Here are some points, each followed by its number:
[-0.1  0.4 -0.7 -0.6  1.4 -0.6  0.8 -0.3 -1.6 -0.5  0.1 -1.6 -2.2 -2.1
  1.5 -1.4  1.4 -3.4  2.  -0.4  2.2 -0.3  2.6  0.9  0.3  3.2  0.1 -1.8
  0.   0.7 -0.5  0.  -2.2 -0.7 -2.5  0.   1.1 -1.8 -0.1  0.6  2.  -0.1
  1.2 -1.4  1.4 -1.2  0.8  0.4 -1.   0.4 -0.3  0.  -0.9 -0.3 -1.4  1.7
 -1.2  0.9 -1.6  0.3  1.5  1.4  0.8 -0.7 -0.8 -0.3 -1.7  1.6 -0.4  0.4
 -0.2  2.7  1.4  0.5  1.2 -1.9  0.8 -0.2 -0.1 -4.2  1.2 -1.   1.4 -1.1
  0.4 -2.4 -1.   0.2 -0.5  0.   0.   0.6 -0.1  0.  -0.3  0.3  0.1  0.1
 -0.5 -0.2  0.  -0.1  0.4 -0.9 -0.6  2.4  0.7  1.2 -1.1 -1.  -0.4  2.4
  1.   0.2  1.7 -0.3 -2.   1.3  0.4 -1.1 -0.8  0.5  0.2  0.8 -0.5 -0.6
  0.1  0. ] 0
[-0.8 -0.5 -0.1 -0.8 -0.1 -0.6 -0.3  1.   0.7  0.9  0.1 -1.   1.   1.1
  0.4 -0.8  0.3  1.   0.  -0.2  0.1 -0.5  0.3 -0.3  1.2 -0.5  1.  -0.7
  0.  -1.4  0.   1.   0.5 -1.   0.5  0.7  0.1  0.2  1.  -0.5  0.   0.
 -0.9 -0.5 -0.7  0.6  1.   0.7  0.7 -0.2  0.   1.   0.2  2.4 -0.8 -1.1
 -0.5  0.3  1.   0.  -0.1 -0.1 -0.4  0.5 -1.  -0.9  0.4  0.1  1.  -1.8
  0.1 -0.7 -1.   0.6 -0.2  0.6  0.3 -0.6 -0.1  0.4 -1.3  0.9 -1.5  1.9
  0.3 -0.2 -0.8 -0.3  0.8 -0.3 -1.   1.4 -0.8  2.   0.2 -0.8  0.5  0.3
 -0.7  1.2 -0.8  0.5 -1.4  0.5  0.4  0.7 -0.6  0.3 -0.6 -1.3  1.1  0.5
 -0.2 -0.5 -0.3 -0.6  0.8 -0.5 -0.8  1.   1.4 -2.8 -0.6 -1.6  0.5 -0.1
  0.9 -0.4] 1
[ 0.9 -1.1  0.3  0.2 -0.9 -0.1  0.8 -1.2 -0.1 -0.8 -0.1 -1.   0.4 -0.4
  0.3  1.4  0.3 -0.4  0.1  0.3 -1.2  0.7 -0.5 -0.7  1.4 -2.  -1.  -0.1
  1.6 -1.1  0.2  0.6  1.4 -1.   0.   0.7  0.9  0.6 -1.4 -0.3  0.8 -1.2
 -1.5 -0.5  0.1  0.  -0.2  0.5  0.1  0.5  0.5  0.6  0.7  1.6  0.7 -0.7
 -1.3 -0.3  1.5  1.8  0.1 -0.9 -0.8  0.5 -0.4 -1.2  0.3 -0.8  1.4 -0.5
 -0.4 -0.4 -0.8  0.8 -1.  -0.8  0.2 -0.1  0.2  0.6  1.8 -0.1 -1.7  0.8
  0.5  1.4  0.9 -0.2 -0.3 -1.3 -0.5  1.6  0.2  0.3 -0.6 -0.8 -1.6  0.2
  0.8 -0.8  0.8 -1.  -0.4  0.8  0.1 -1.2  0.7  1.5  0.   0.9 -1.2  1.4
 -0.6  0.8 -0.3 -1.9  0.9  0.8  1.2 -0.3  0.3 -1.5  0.3  0.2  0.   0.5
  0.4  1.6] 2
[ 0.6  1.7  1.2 -0.8 -0.9  0.  -1.7 -0.2  1.6  1.2  0.3  1.4  0.8  1.9
 -3.6  0.6 -1.3  1.7  0.9  0.4 -1.8  0.  -1.9  0.5  1.8 -1.6  0.   1.9
 -0.1  0.8 -0.4 -0.1  1.2 -0.4  0.5  0.5 -1.5  1.5 -0.8 -0.8 -2.1  0.3
 -0.9  1.8 -1.3 -0.2 -0.2  0.3  1.2 -0.2  0.3 -0.4 -1.1 -2.6  0.9 -0.3
  1.4 -0.8  1.5 -2.3 -0.5  1.3 -1.6 -0.6  1.3  0.   0.2  0.8 -2.2  0.1
  0.1 -0.6 -0.4  0.1  0.   2.1 -1.2  0.3  0.8  2.  -1.1 -0.2 -0.6 -0.3
 -2.4 -0.5  1.2  0.1 -0.4  1.1 -1.5 -1.  -0.4  0.2  1.1 -0.2 -0.3  0.4
  0.6  2.  -2.4  1.5  0.4 -0.9 -0.2 -1.5 -1.1 -2.3 -0.9 -0.3 -2.3 -1.6
  1.  -1.9 -0.8  0.4  1.5 -1.8 -0.1 -0.3 -0.2  1.8  1.4 -2.4 -0.1  0.4
 -0.9 -0.3] 3
[-0.4 -0.2 -0.6  1.   0.7  0.9  1.3 -0.8 -2.3 -1.6 -1.   1.5 -0.3 -0.8
 -0.3  1.2 -1.3 -1.9 -0.6  0.6  1.2  1.8  1.6 -1.  -1.1  1.2 -1.  -0.1
 -0.1  0.4  0.  -1.1 -0.1 -1.2 -0.2 -0.2 -0.2  0.1  0.8  0.8  1.3 -0.2
  1.3  0.2 -0.2 -0.8  0.6 -1.5 -1.   1.7  0.9 -1.6  0.8 -0.5 -0.2  0.9
 -0.1  0.9  0.6 -0.2  1.8 -0.1  0.  -0.2  0.8  0.4 -2.2  0.8  2.3  1.9
  0.9  0.1 -1.7  1.7  0.7 -1.1  0.3  0.4  0.  -0.1 -0.1 -0.5 -1.1  0.9
  0.3  1.4 -1.5  1.1  0.6 -0.5 -0.6  0.2  1.5  0.1 -3.4  0.2 -0.5 -1.2
  0.9 -1.2 -0.5 -1.4 -0.5  1.2  0.1 -0.1 -0.3  1.7  0.6 -0.8 -0.3  0.8
 -0.7  0.7 -0.9  1.1 -2.4 -0.6 -0.5 -0.6  1.1 -0.2  0.9  1.3 -0.1  1.2
  0.3  1.1] 4
[-0.3 -0.5 -0.3 -0.8 -1.1  1.8  0.8 -0.6 -0.2 -0.3  0.5 -1.5  0.6  2.5
  2.  -0.3 -0.5  0.1 -2.4  0.8 -0.1 -0.5  1.1 -0.9  1.5 -1.7 -0.2 -0.9
  0.3 -0.4 -0.4  0.5 -0.2 -1.2  0.4  0.1 -1.   0.6  0.3 -1.3  1.6 -2.8
 -2.  -1.  -0.5 -0.5  0.7  1.6 -0.4 -2.4  0.6 -1.2 -0.7  0.1  1.8  0.7
  0.1 -0.3  1.1 -0.5 -0.9  1.4  0.8  0.6  0.  -0.4 -2.3 -1.2  0.1  0.5
  2.  -0.9 -1.  -0.1  0.2 -1.3 -0.4  0.3 -0.7  0.5  1.6  1.3  0.4  1.9
  0.1  1.6 -0.8  1.8  1.1 -3.3 -0.4  2.1  0.8  0.8 -1.7  0.3 -1.5  0.8
  0.3 -0.5  1.2 -2.   1.6 -0.4  0.3 -2.2 -1.   1.  -1.7 -1.5 -1.6  0.7
 -0.8  1.2  0.3 -0.6  1.2 -0.2 -1.5  0.4 -0.4 -0.4  1.9 -0.4  0.6  0.1
  1.3  0.2] 5
[ 0.6  0.7  0.6 -0.4  0.4  0.2  2.5  0.8 -1.  -0.3  1.1 -1.3 -1.8  0.6
  2.7 -0.8 -1.  -2.7  0.6 -1.   1.7  2.   1.8 -1.9 -1.7 -0.5 -1.4 -0.3
 -0.6  0.4 -1.3 -1.6 -0.7 -0.4 -0.1 -1.   1.1 -0.7  1.   0.3  1.4 -0.4
 -0.9  0.7  0.7 -1.2  0.8  1.1 -1.6  1.2  0.6  0.4  0.  -0.4 -1.4  0.9
 -2.2  1.2  0.8 -0.1 -0.5 -0.1 -0.3 -2.4  0.8  0.1 -3.   0.9 -0.4  1.7
 -0.1  2.1 -1.   0.9 -0.8 -1.7 -1.   0.4 -1.8 -0.5  0.4  1.1 -3.3  0.
 -0.2 -0.4 -1.5  1.6  1.2 -0.8 -0.6  2.   0.1 -1.2 -2.4 -1.  -0.8 -0.1
  0.1 -1.2 -1.2  0.   1.1 -1.4 -0.4  0.8 -1.3  0.5  0.  -1.6 -0.7  1.4
 -0.9 -0.6  1.5  1.4 -1.1  1.2 -1.7 -1.7  0.1 -0.4  1.4 -1.7 -1.   0.9
  1.3  1.7] 6
[ 0.5 -0.1  0.3  0.9  1.2  1.4  1.1 -0.5 -1.  -1.8 -0.9  1.2 -0.7  0.1
  1.   0.9 -1.4 -0.8 -0.9 -0.2 -0.9  0.9  1.9 -0.6 -0.1  1.1 -1.3 -0.3
 -0.4  1.2 -1.  -1.4 -0.8  0.1  0.8 -0.7 -1.1 -0.8  1.2  0.6  1.4  0.3
  0.8 -0.3 -0.7 -0.3  0.   0.9 -2.1  0.8 -0.1  0.4  0.3  0.1 -0.2  1.2
 -0.8 -0.3  0.1  0.5  1.  -1.1  0.2  0.8  0.3  0.6 -1.1  0.   0.4  0.9
 -0.6  0.3 -0.6 -0.5  1.4 -1.3 -0.3  0.5 -0.3  0.   0.   0.7 -0.4  0.6
  0.9 -0.1 -0.5  1.   0.  -1.   0.6  0.9  1.5  0.3 -2.2  0.   0.5 -1.
 -0.2 -0.1  0.1 -0.3 -0.3 -0.2  0.6  0.3 -0.1  0.7 -0.2 -0.5  0.7  0.3
 -0.6  0.1  0.3  0.1 -1.7  0.7 -0.7 -1.5  0.4  0.1  0.3  0.4  0.6 -0.5
  0.6  0.3] 7
[-1.2  0.4 -0.2 -1.4  0.3 -1.2 -0.4 -0.7  1.9  0.9 -1.5  1.2  1.1 -1.
  0.7 -1.8  2.3 -0.9  1.1  1.6  0.6  0.4 -1.6 -0.3  1.7 -0.2  1.1 -1.6
 -2.5  0.4  1.   1.4 -2.8 -0.9 -1.3 -0.1 -1.1 -0.5  0.2  0.6  2.1  2.1
  0.9  0.4 -2.   0.4  1.4 -0.9  0.2  1.8  0.1  0.7 -1.8  0.8 -2.2 -0.1
 -0.5  1.5  1.2  0.   1.1  2.4  0.8  0.3 -0.2  2.1  1.2  0.5  0.2 -1.2
  1.9  0.3  1.1 -0.9  0.4  1.   2.1  0.  -1.  -1.   0.1 -2.1 -1.  -0.4
  0.4 -0.7 -1.  -1.9  1.7  0.2 -1.5 -0.6  0.7  1.7  1.7  1.6  0.6  0.7
 -0.8  0.7 -1.   1.6 -0.4  0.6  2.2  1.1 -0.1  0.1 -0.5 -1.1  1.1  0.3
  0.4 -0.1 -0.9  0.4 -0.8 -0.8 -1.1  1.6  0.   2.  -1.1 -1.  -1.3 -0.5
  2.3 -2.1] 8
[-1.2 -0.7  0.7  0.3 -0.7  1.6 -1.2  0.9  1.5 -0.3 -0.4  0.   0.1  1.2
 -1.9  0.1  0.6  2.3 -0.7  0.1 -2.4 -0.9 -2.4  0.1 -1.3 -1.1  0.2  1.4
 -0.4  0.7  0.5 -0.3  1.5  0.6  2.9  0.4 -0.5  2.4 -0.1 -0.9 -2.7  0.
 -0.7  1.1 -2.5  1.7 -1.  -0.8  3.3 -0.2  0.4  0.6 -0.4  0.6  0.5 -0.2
 -0.3 -0.2  0.6 -0.1 -1.5 -2.8 -2.  -0.2  1.8 -0.1  2.3 -3.2  0.6  0.2
  2.1 -1.  -0.5  0.  -0.3  1.8 -0.1  0.  -0.2  3.9 -0.7  0.7 -2.5 -0.6
  0.3 -0.2  1.3  1.  -1.   1.3  0.6 -1.5  0.9 -1.   0.5 -0.6 -0.7 -0.3
  0.7  0.3  0.2 -0.1 -0.2 -0.2 -0.7 -2.9 -0.2 -1.2  1.   1.   0.2 -2.8
 -0.1 -0.9 -0.7  0.3 -0.4 -0.3  0.3 -0.8  2.1  1.2 -1.6  0.2  0.1  1.2
 -2.1 -0.5] 9
[-0.2  1.   0.1  0.3 -0.4 -3.3 -2.2  1.5  1.3  2.5  1.6  0.9  0.6 -0.8
  0.6 -0.3  1.2  0.2  1.5  0.8 -0.7 -1.5 -2.2  1.5  0.5  0.   0.7 -0.4
 -0.9 -1.   0.6  1.5  0.5 -1.1 -1.2  0.1 -0.4 -0.3 -0.8  0.2 -0.7  1.7
 -0.1  1.   0.   0.2  1.   0.8  0.3  0.2 -1.1  1.4  0.8  1.2 -3.  -1.3
 -1.   1.7  2.   0.3 -0.6  1.2 -2.5  0.6 -0.4  0.2  1.7  1.9 -1.  -1.6
 -0.4  0.   1.6 -0.9 -1.8  1.3  2.2  0.9  0.  -0.4 -1.3 -1.4 -0.8  0.7
 -0.7 -1.4 -0.5 -2.5  0.6  2.4 -0.8 -1.  -1.5  1.3  2.4  0.2  0.6  0.5
  0.5  1.3 -0.3  2.4 -0.9  0.6  0.8  1.4 -0.4 -1.8 -2.  -0.4 -0.1  1.4
  0.6 -0.9  0.8  1.   2.5  0.  -0.1  1.8 -1.5 -0.1 -0.1 -0.6 -1.8  0.5
  1.1 -1.3] 10
New points follow, each followed by the numbers of its five nearest points above, looking only along the 5 directions in which the numbered points spread most, nearest first.
[ 0.5 -1.1 -0.1  0.5  0.6  0.6  0.4  0.  -0.3 -1.2 -1.4  2.3 -0.3 -1.2
 -1.7  1.  -0.9  0.2 -0.8 -0.4 -0.5  0.3 -1.3 -0.8 -0.8 -0.7 -0.6 -0.4
 -0.8  0.5  0.9 -1.   0.6  0.   0.9 -0.2  0.4  0.4  0.2  1.4  0.4  1.7
 -0.3 -0.8 -1.2  0.   1.4 -1.9 -0.1  1.5  0.  -0.1  0.4  2.  -0.7 -0.4
  0.5  0.4  1.1  0.9  1.5 -1.7 -1.2  1.   1.9  0.8  3.3 -1.2  0.5 -0.6
 -0.8 -1.2 -1.2  0.3  1.4  1.6  0.2 -0.4 -1.3  0.  -0.9 -0.8 -1.1  0.4
  1.8  1.4  0.8 -0.1  0.7  1.5  0.1 -0.7  2.   2.2 -0.4 -0.4  0.5 -0.3
  1.4 -0.2  0.4 -0.7 -0.2  0.5  0.7 -1.7  0.6 -0.6  1.7  0.3  1.2 -2.1
 -0.2  0.  -1.1  0.2 -1.  -2.5  0.1 -0.4  1.5  0.3 -1.9  0.7  0.3  0.6
 -1.5  0.4] 9 7 4 1 2
[ 0.7 -0.9  0.4 -0.1  0.5 -0.6  1.7  0.6 -2.4  2.4  1.3 -0.1 -0.5 -0.2
  1.3 -1.5  0.3 -0.9  0.6 -1.3  0.3  1.9  1.  -0.1 -1.5  1.   0.9 -0.6
 -2.3  0.9 -0.3 -0.8 -1.7 -2.4  0.1  1.3  0.6 -1.4  0.6 -0.3  1.1  0.
 -0.8 -0.4  0.5 -2.2  0.5  0.1 -1.4  2.8  0.2  1.2  0.8 -0.1 -2.1  0.4
 -1.8  0.1 -0.3  0.5  0.1 -0.8  0.2 -0.5 -0.5  0.9 -1.3  1.8  0.4  1.
 -1.   1.1 -0.2 -0.3 -0.3 -0.7  0.3  0.8 -0.3 -0.3 -0.9  0.9 -1.2 -0.7
  0.3  0.  -1.1 -2.1  0.9 -0.7 -1.2  2.1 -0.4  0.2 -1.4  1.6 -0.7 -0.3
  0.2  0.6 -1.1  1.   0.2 -0.7  1.   0.7  0.   1.6 -1.6  0.4  0.4  1.3
 -1.7  0.   0.  -0.3 -0.2 -1.1 -1.6  0.1  0.2 -1.2  1.9 -0.9  0.7  0.1
  0.2  0.3] 7 0 6 4 1
[ 1.4 -0.4  0.1  0.4  0.8 -1.7  0.7 -0.8 -0.7  0.7  0.1 -1.   0.1 -1.7
  0.7  0.6  0.9 -2.1  2.4 -0.1  0.2 -1.2  1.1  1.7  1.6  0.6 -0.4  0.
  2.3 -1.1  0.7  0.7 -0.5 -0.2 -1.1  1.3  1.3 -1.1 -1.7 -1.4  0.3  0.
  0.1 -1.5  2.8 -0.5 -0.6 -0.1 -0.2 -0.5 -0.2  0.9  1.6  1.7 -0.4 -1.3
 -0.3 -1.3 -0.8  2.2  0.9  0.2  0.6  0.5 -3.7 -1.8  0.7  1.5 -0.7 -1.
 -1.8  0.1  1.5  0.4 -0.6 -1.5  1.  -0.7  1.4 -1.9  0.8 -1.4  0.2  0.3
  0.5 -0.3 -0.2 -1.4  0.1  0.2 -0.3  1.2 -2.8  0.6  2.   0.7 -1.  -0.7
  0.4  0.5  0.1  0.3 -1.4 -0.1  0.1  2.1  0.7  0.1 -0.3 -0.3 -0.2  2.
 -0.6  0.2 -1.1 -1.5  1.6  0.7  0.3  1.8 -2.6 -1.8  0.2  1.  -1.1 -1.3
 -0.5  0.2] 1 2 10 0 7
[-0.5 -1.5 -0.8  0.2 -0.3  0.2  1.9 -0.6  0.5 -0.4  0.3  0.2 -0.7  1.5
  0.5  0.4  0.8  0.7 -0.6 -0.9  0.   0.8  0.4 -1.1  0.   0.3 -1.2 -1.2
  0.6 -1.4 -1.3  0.1  1.7  1.   0.7 -0.6 -0.1  0.9  0.9  2.2  0.4 -0.3
 -0.1  0.5  0.   0.   1.  -0.1 -0.1  0.4 -0.1  0.  -0.2  0.9 -0.1  0.6
  0.2  1.2  2.3  0.7  0.2 -1.5  0.3  0.4 -0.4 -1.1 -0.3 -0.2  1.   1.1
  1.1 -0.6 -1.8  0.8 -0.8 -1.  -1.   0.9 -0.5  1.6  0.5 -0.1 -1.5  3.
  0.   0.3 -1.5  0.7  0.3  0.2 -1.1  0.7  1.4  1.2 -2.2 -1.1 -0.6 -1.2
  1.8 -2.2 -0.9 -1.8 -0.1 -0.8  1.6 -1.4  0.7 -0.1  1.8 -0.5 -1.2  0.2
  0.3 -0.4 -0.6  2.5 -0.4 -0.8  0.  -1.1  1.9 -0.2  0.4 -1.   0.   0.4
  0.6  1.2] 7 2 4 1 5
[-1.2 -0.2  0.  -1.   0.2 -1.   0.6 -0.7  0.1  0.  -0.1 -1.  -0.5  0.
  1.7  1.1  0.  -1.3 -0.4 -1.3  0.5  0.   0.1 -1.   0.2 -0.7  0.1 -1.1
  0.7 -0.4  0.   0.2 -0.2 -0.1 -1.2 -1.3  0.7 -0.5  0.2  0.3  1.1 -0.4
  0.   0.2 -0.2  0.   0.2  1.6 -0.2  0.4  0.2 -0.2 -1.   0.4 -0.2  0.2
 -0.3  1.5  1.2  0.3  1.6  0.9  0.1  0.3  0.2  0.  -1.5  0.6  0.4  0.4
 -0.7  0.9 -0.3  1.3 -0.7 -0.5 -0.6 -0.3  0.2  0.   2.3 -0.2  0.4  0.8
 -1.1 -0.6 -1.1  0.7  0.4 -1.2 -1.5  1.8 -0.5  0.1  0.3  0.  -0.1  0.3
  0.3 -1.8 -1.1 -1.3  0.   0.3  1.4  0.9  0.5  0.6 -0.2 -0.5 -1.2  0.5
  1.2  0.6  0.1  0.8  1.2  0.5 -0.8 -0.6  0.4  0.1  0.1 -0.2 -0.3  0.7
  1.6  0.7] 7 1 2 6 4
[-0.5  0.9  0.3  0.7  0.1  0.2 -0.4 -0.3  0.1 -0.3 -0.3  0.9  0.2 -0.9
 -0.1 -0.5  0.   1.1  0.1  1.   1.1 -0.1 -0.7 -0.8  1.3 -0.5 -0.3 -0.5
  1.9 -0.2  0.3  1.  -0.7 -0.1 -0.4 -0.5  0.5  1.  -0.7 -0.3  0.7  0.3
  0.7  0.1 -0.8 -0.2  0.2  0.1 -0.3  0.3  0.8 -1.   0.4 -1.1  2.1 -0.3
 -0.6 -1.6 -0.2  0.4 -0.6  1.5  1.6  0.3  0.1 -0.2  0.  -0.9 -0.3 -2.4
 -1.2  1.3  0.5  0.   1.4  0.2 -0.7 -0.3  1.3 -0.2  0.1 -0.2  1.3  0.6
 -0.3  0.  -0.7  0.7 -0.5 -0.9 -0.7  0.9 -0.5  0.2  0.   0.3  0.5  1.4
 -0.8 -0.1  0.8 -1.7 -1.2  2.1 -1.2  0.3  0.3  0.7  1.6 -0.2  0.5  0.7
  0.4  0.3 -0.6 -0.8 -0.5  1.   0.2  0.7 -0.1  0.1 -0.8 -0.7  0.6 -0.7
  0.1 -0.2] 1 7 2 4 5
[ 0.3  1.2 -0.5 -0.2  0.3 -1.4 -0.4 -0.1  0.8  1.7  0.7  2.1 -0.8  0.3
  0.2  0.5 -0.2 -0.7 -0.1 -1.2 -1.2  0.5  0.1 -0.1  0.4  0.2 -0.1 -0.1
 -0.4  0.6 -1.3  0.4 -0.6  0.9 -0.5 -1.2 -0.6  0.   0.4  1.5  0.   0.9
  1.3  0.2 -0.4  0.2 -0.5  0.6 -0.6  1.2  0.2  0.  -0.9 -0.6  0.4 -0.9
  0.   0.5  0.4 -1.1  0.5  1.  -0.8 -0.2 -0.2  0.3  1.   2.2 -0.2  1.5
 -0.6  1.1  1.8  1.1  0.8  0.2  1.1 -0.2  0.4 -0.6 -0.9 -0.9  0.7 -0.7
 -0.1 -1.4  0.6 -1.5  0.3  1.2 -0.1 -0.2 -1.1  0.2  0.9  2.   0.6 -0.7
 -0.9  0.1 -1.2  0.9  0.2 -0.1 -0.4  1.8  0.9  0.   0.1 -0.1  0.6  0.3
  1.2 -0.7  0.2  0.5  1.  -0.3 -0.7  0.2 -1.6  0.  -1.   0.2 -0.6 -0.9
 -0.1 -1.7] 1 8 10 7 0
[ 0.1 -0.1  1.2  0.4  0.4  0.2  0.7 -0.2 -1.3 -0.8  1.9 -1.6 -0.2  0.1
  1.1  0.1 -1.1 -1.7 -0.3 -0.9  0.6 -1.4  2.3  1.   0.   1.4 -0.2 -0.2
  0.8  1.5 -0.5 -0.9  0.2 -0.3 -1.   1.   1.4 -0.8  0.1 -1.4  0.   0.5
  0.2 -0.5  1.7  0.3 -0.4  0.5 -0.9 -1.4  0.1  0.4  0.2 -1.   1.4  0.3
 -0.8  0.  -1.8 -1.   0.   0.2  1.  -0.7 -0.8 -0.2 -0.4  0.2 -0.4 -0.3
 -1.2  1.9  1.4  1.1  0.6 -1.5 -0.3 -0.1  1.2 -1.2  0.3  0.8  1.5 -0.4
  0.2  0.3 -0.5  0.4 -1.2 -0.8  0.5  0.4 -0.2 -2.5 -0.7 -1.5 -0.4 -0.5
 -0.5 -0.3  1.  -0.9  0.8 -0.1 -2.9  0.8 -0.5  0.6 -0.5  0.  -0.6  1.4
  0.1  0.7  1.4 -1.2 -1.6  1.2  0.7 -0.4 -0.3  0.2  1.   2.2 -0.2 -0.1
 -0.5  1.1] 6 7 4 2 0
[ 1.2 -0.9 -0.1 -1.2  1.   0.6  1.7  1.  -1.4 -0.2  0.1  1.6 -0.3  0.4
  0.9 -1.  -0.9 -1.1  0.4 -0.5  0.5  1.2  0.9 -0.3 -0.9  2.  -0.5 -0.5
 -1.6  0.7 -0.8 -1.3 -2.  -0.8  0.8  0.1 -1.6 -1.1  1.7  1.3  1.4  0.1
  0.6 -0.4 -1.3 -0.4  1.1  0.1 -2.3  2.4  1.5  0.5 -0.5  0.1 -1.1  0.7
 -1.3  0.6  0.   0.1  0.7 -0.1  0.6 -0.9  0.1  0.2 -1.2  0.5  0.2  1.3
  0.   0.8 -1.   0.3  2.  -1.2  0.   0.6 -2.3  1.1 -0.5  1.  -2.  -0.7
  1.3 -0.5 -1.1 -1.3  1.8 -0.5 -0.3  0.7  1.7  0.6 -2.3  0.8 -0.1 -1.9
 -0.3  0.  -0.3  0.8  0.1 -0.7  0.3  0.  -0.6  1.6  0.1 -1.5  0.2  0.9
 -2.2 -0.6  1.   0.2 -1.5 -2.  -0.7 -0.4  1.5 -1.   0.6 -0.8 -0.2  0.5
  1.4 -0.5] 7 4 6 0 1
[ 0.1 -0.5  0.7  0.2 -1.7 -0.3 -1.9 -0.7  1.6  0.2  0.2 -0.1  0.7 -0.1
 -1.4  0.5  0.5  2.4 -0.1  0.4 -0.9 -2.  -1.6  0.1  2.4 -1.3  0.3  0.7
  1.   0.6  0.5  1.5  0.5  0.2  0.3  0.5 -0.1  1.3 -1.2 -2.2 -1.6 -0.9
  0.7  0.7 -0.7  0.2 -2.   0.3  0.1 -1.6  0.3 -0.4  0.1 -1.7  1.8  0.2
  0.5 -1.   0.4 -0.6 -0.4  1.   0.   0.4 -0.7 -0.4  0.7  0.4 -1.8 -0.3
  0.3 -0.2  0.7 -0.4  0.   1.1 -0.2 -0.7  1.5  0.7  1.1 -0.8  0.8 -0.9
 -0.8 -0.7  2.1 -0.1 -1.2 -0.3 -0.9 -1.5 -0.7 -1.3  1.9  0.7 -1.5  0.8
  0.7  0.5  0.4 -0.8  0.4 -1.3 -1.3 -0.2 -0.1 -0.4 -0.5  1.  -1.2  0.3
  0.9  1.1 -0.7 -1.1  0.5  0.2  1.   0.7 -1.   1.2  0.8 -1.1  0.9 -0.6
  0.6  0.2] 1 3 2 9 10
[ 0.7  1.1  0.5 -0.4 -0.7 -1.   0.3 -0.3 -1.2  0.9 -0.3 -1.5 -0.5 -1.1
  2.  -1.6  2.2 -0.8  0.7 -0.4  1.1  1.4  1.2 -0.2  1.6 -0.2  0.1 -1.4
 -0.4 -1.  -0.5  1.6 -3.1 -0.2 -2.   0.6  0.6 -1.3  0.1 -0.7  1.4 -1.4
 -0.4 -0.6  0.5  0.  -0.4  0.6 -0.6 -1.2  0.4  0.  -0.1  1.4  0.  -0.5
 -0.6  0.8 -1.   1.6 -0.8  0.7  0.   0.3 -1.8  0.5 -1.6  2.1 -0.8 -0.7
  1.   0.8  0.8 -0.9 -0.5 -0.8  0.8 -1.1 -0.2 -1.7  1.9  0.   1.3 -0.8
  1.3 -0.8  0.1 -0.4  1.1 -0.8 -0.2  2.1 -1.8  1.1  1.7  1.6 -0.9  1.3
 -0.5  1.1  0.4  1.  -0.2 -0.7  0.2  2.1 -0.3  1.2 -2.5 -0.4 -0.9  1.4
  1.4  1.5  0.4 -1.5  1.1  1.2 -1.6  0.  -2.  -1.4 -0.2 -1.  -0.8 -1.9
  1.  -0.3] 1 0 2 8 6
[ 1.1 -1.  -0.3  0.2 -0.2 -0.7  1.2  0.2 -1.6  0.1  0.   1.8  0.7 -1.8
 -1.3  0.4  1.   0.8  1.3 -0.5  1.6  1.7 -0.6 -0.8 -0.7  0.9 -0.1  1.6
  0.2 -0.5 -0.5 -0.8 -0.1  0.1  0.9  1.1  1.1  0.4  0.4  0.4 -0.3 -0.9
  1.9 -0.4 -0.2  1.  -0.9 -1.5 -0.5  1.4  1.  -0.7 -0.4  0.6  0.5 -0.2
  0.6 -1.3 -0.6  0.8  0.5 -1.7  1.   0.8 -0.4  0.4  1.3 -0.2  0.6  0.5
 -1.2  0.2 -1.2  1.1  0.8  0.4  0.4 -0.5  0.   1.3 -0.1 -0.7 -0.6 -1.4
  1.7  1.9  1.1 -1.5  0.7 -0.6 -0.3  0.3 -0.3 -0.4  0.2 -0.2 -2.3 -0.5
  0.6  0.4  0.4  0.3 -0.9 -0.4  0.6 -0.9  1.8  2.3  1.1  0.  -0.3 -1.7
 -1.1  0.1 -0.6 -1.1  0.6 -1.6  1.2  0.   0.2 -1.5 -1.   0.1 -0.9  0.6
  0.4  0.1] 7 2 1 4 9
[-1.3  0.7 -1.1  0.8  1.2 -1.5 -1.5  0.4  0.3  0.3 -0.3  1.4 -0.4 -0.9
 -0.5 -0.3  0.4 -0.4  1.  -0.6 -0.2  0.   0.2  0.6 -0.6  0.6 -0.3  0.2
  0.2  0.7  0.1 -0.1 -0.8  1.6 -0.3 -0.2 -0.6 -0.2  0.5  1.7 -0.5  1.2
  1.4 -1.1 -0.2  1.6  0.4 -0.8  0.3 -1.4 -1.1  1.1  0.   1.  -0.2 -1.
  0.2  0.2  0.6  0.1  1.2  0.3 -0.6  1.  -0.3  0.3  2.3  2.6 -0.2 -0.2
 -1.5  0.5  2.8  0.2  1.3  0.8  1.  -0.3 -0.3  0.3 -1.1 -0.9  0.5 -1.
  0.1 -0.8 -0.5 -1.  -0.5  2.   1.2 -1.  -0.7  1.6  2.1 -0.5  1.2  0.4
  0.2  0.  -0.5 -0.1 -1.2  0.7 -0.8  1.9  0.7  0.1  1.6 -0.6  0.6 -0.7
  1.8  0.4  0.7 -0.2  1.2  0.5 -1.  -1.  -1.4 -0.7 -2.3  1.7 -0.9 -0.3
 -0.8 -0.4] 1 10 8 7 2
